In the rows, zero is written as 128.
The rows of Y fall into a few groups, which share some directions, and each row is roughly a mix of its group's hidden directions.
Y:
[[145 118 164 101 115 159 110 202 112 123]
 [160 166 152  74 135 154 102 150 110 167]
 [163  97 104 151 173 138  82  82 135 122]
 [154 169 151  90 145 164 127 161 121 180]
 [ 93 112 113 182 152 100 177 109 134  98]
 [ 96 149 122 147  85 121  82 155  77 149]
 [166 132 106 137 133 137 116 121 122 213]
 [154 103 159  68 111 113 155  82 125 108]
 [ 90 136  81 111 112 108 116 170 114  74]
 [ 71  94  89 165 131 112 152 108 153 104]
 [195 106 114 126 129  94 121 109 133 182]
 [120  92  77 145 174 145 116  94 165 149]
 [ 86 164 157 131  90 141  96 134  82  98]
 [114 166 169 148 132 185 100 156 105 154]
 [109 179 155 148 136 167  92 176 117 144]
 [189 123 151  79 132 121  83 103 114 138]
 [128  93 140 147 149 183  81  91 105 146]
 [ 97 169 120 123 107  90 196 132 140 109]
 [145 122 117 143 132 147  73 201 115 129]
 [145 177 149 108 155 172 132 160 124 177]
 [103 166 114 142 131 106 137  46 129 131]
 [ 91 173 159 138  93 119 119 165  78 133]
 [177 138 116 137 143 114 119 113 119 207]
 [158 136 103 152 156 108 121 124 123 207]
 [124 144 130 162 112 158  70 178 114  96]
 [ 99 111 151 156 138 158 111  59 108  99]
 [164  73 144  93 105 101 169  98 130 126]
 [133  82 114 103 159 124 175 150 137 183]
 [130  78 111 145  96  77 129  96 136  84]
 [146 168 178 113  90 104 138 157  88 106]
 [133 145 116 162 115 159  60 168 111 106]
 [155 166 155 101 146  96 162 140 187 131]
 [152 107 158  67 100 121 177 109 124 107]
 [ 85 173 126 180 148 146  85 126 118 149]
 [148 151  87 110 126  60 171 131 145 125]
 [199 116 128  92 142 131  92 112 137 165]
 [ 82 109 114 177 153 131 120  89 128  80]
 [129 127 170  95 124 174 101 185 105 113]
 [ 87  75  90 154 124 109 127  93 149  94]
 [135 129 143 114 132 167 100 210 121 118]
 [103 134 167 140 120 188  96 153  83 141]
 [ 86 121 166 105 113 154 159 189 147 133]
 [ 76 144 137 188 112 124 164 140 132  91]
 [120 145  91 197 149 128  90 134 136 163]
 [135  86 158  97 156 149 143  94 130 186]
 [139 115 120 139 137 157  74 198 112 139]
 [186  88 105 117 145  84 114  93 148 125]
 [113 109 166 115 133 189 101 159 119 172]
 [144 122 140 138 125 158  80 204 122 140]
 [130 119  94 160 113 127 110 143 114 209]
 [147  83 160 106 149 161 131 111 132 191]
 [119 114 152 141 139 150 112  42 109 122]
 [190 137 154  73 114 128  97 135 117 155]
 [157 104 122 110 175 128 175 116 184 112]
 [ 95 138 135  81 121 149 161 172 124  77]
 [ 90 112 108 194 147 129 127 102 130  81]
 [145 102 155  67 108 111 161  85 124 102]
 [113 150 124 136 130 108 138  37 129 135]
 [ 86 179 105 172 149 120  91  97 129 137]
 [148 166 144 118 130  98 154  58 154 147]
 [115 136  81 120 130  86 138  60 136 101]
 [175 123 110 121 118 158 121 115 131 205]
 [163 167 159  95 152 167 116 156 106 166]
 [ 66 137 146 136 126 124 135 148 123  58]
 [142  89 157 112 151 168 124 102 123 192]
 [ 84 127 148 139 135  89 140 141 128  55]
 [132 128 105  96 138  82 190  91 145 148]
 [110 173 153 127  99  95 101 156  72 124]
 [107 157 100 129 114  77 183 131 140  88]
 [123 145  95 115 111 190  87 136 108 172]
 [180 164 164  91 133 149 110 153 101 156]
 [ 84 174 151 108 128 153 113 141 103  73]
 [197 115 136  89 143 128  85 104 122 149]
 [103 147 130  91 118 140 156 194 131  83]
 [109 160 124 123 110  90 197  91 143 117]
 [142 125 161  94 139 112 154 115 147  53]
 [129 124 141  87 114 143 153 203 130  94]
 [108 136 153 153 129 184  89 170  94 145]
 [142 157 165 106 133 116 152  53 143 142]
 [ 90 163  83 149 141 103 122  69 133 114]
 [ 98 102 111 179 166 132 118  81 138  92]
 [127 158 140 102 176 181 137 153 115 173]
 [107  90 160  90 156 142 164 100 126 176]
 [125 118 129 120 137 172 112 193 116 182]
 [185 108 121 101 140  78 105  96 133  98]
 [123 105  53 111 145 143 106 168 142 148]
 [193 153 171  92 104 116 105 136 111 138]
 [170  89  92 143 140  97 125 121 146 186]
 [152 102 160 126 143 160 103  66 118 167]
 [146 182 152 108 161 166 132 157 118 172]
 [110 151 111 129 117  87 142  47 126 123]
 [169  98 145  84 110  96 158  77 135 125]
 [105 163 146 166 151 167  88 173 126 152]
 [187 140 157  83 108 146  89 141 121 156]
 [ 94 142  97 125 122  86 179  98 139  83]
 [ 75 152 159 120 125 140 151 153 125  64]
 [119  96 165  90 132 136 184 112 156 166]
 [185  90 155  97 124 127 159  85 140 143]
 [192 155 170  91 110 120 102 134 105 137]
 [163 128 113 152 120 109  99 109 106 202]
 [144 146  90 111 127  65 183 131 146 128]
 [103  72  87 139  98  91 127 103 151 101]
 [130 162 147  93 167 174 141 155 117 176]
 [ 78 137 117 151  84 139  89 158  85 137]
 [ 71 144 117 165 105 114 178 160 127 107]
 [153 178 151  86 140 146 135 166 111 172]
 [168 101  73 117 160 136 122 127 156 176]
 [ 87 152 147  75 124 129 164 140 132  75]
 [170 115 111 185 134 124  98 136 134 184]
 [145 123 116  97 142  79 184  84 140 151]
 [117 134 123 118 129 100 178  50 136 123]
 [106 121 158 103  97 149 138 123 132  50]
 [136 127 151  88 145 121 153 125 151  51]
 [ 95 126 145 107 136 166 161 137 156  62]
 [180  80  94 133 140  92 120 103 152 157]
 [168  89 156  65 109 127 160 121 126 108]
 [144 142  92 165 126 123  69 158 108  87]
 [ 86  99  93 186 133 111 149 111 144  93]
 [144 118  96 124 129  61 163  95 166 121]
 [152  79 142 118 156 145 119  65 128 164]
 [141 157  84 114 118  70 179 142 146 128]
 [ 61 138 120 181 141 134 166 130 138 104]
 [101 146 152 152  99  87 174 144 102  84]
 [144 127 167 156 126 103  98  79 114  73]
 [ 82 158 162 116 133 135 147 146 123  60]
 [127 106 139 135 143 182  63 154 103 148]
 [130 135 115 123 132  95 169  47 133 126]
 [121 132 125 121 128 104 177  48 138 128]]
Here is one row of each group, with its name. Which group are the others in?
[118  85 110 157 101  83 126  97 127  75] | K
[122 112 130 137 134 168 114 214 121 124] | M
[147  97  66 112 165 146 132 144 168 155] | A
[107 132 145 156 114 178  92 191 117 118] | Q

[109 136 141  68 115 130 169 159 132  75] | M
[116 162 181 124 135 190 101 134 102 142] | M
[144 157 148 152  88  73 136 139 102  82] | K
[103 155 133 144 106 140 109 205 123  94] | Q
[109 141  99 120 128  92 144  48 133 109] | M
[126 104 173 142 138 190  86 119 109 155] | Q
[111 173 162 148 137 173 100 178 119 148] | M
[ 71 151 139 130 122 198 143 149 129 115] | A
[190 102 117 137 129  91 127 104 136 183] | A
[110 117  93 148  86 137  91 157  98 179] | A
[115 133 102 110 125 124 107 209 128  89] | M
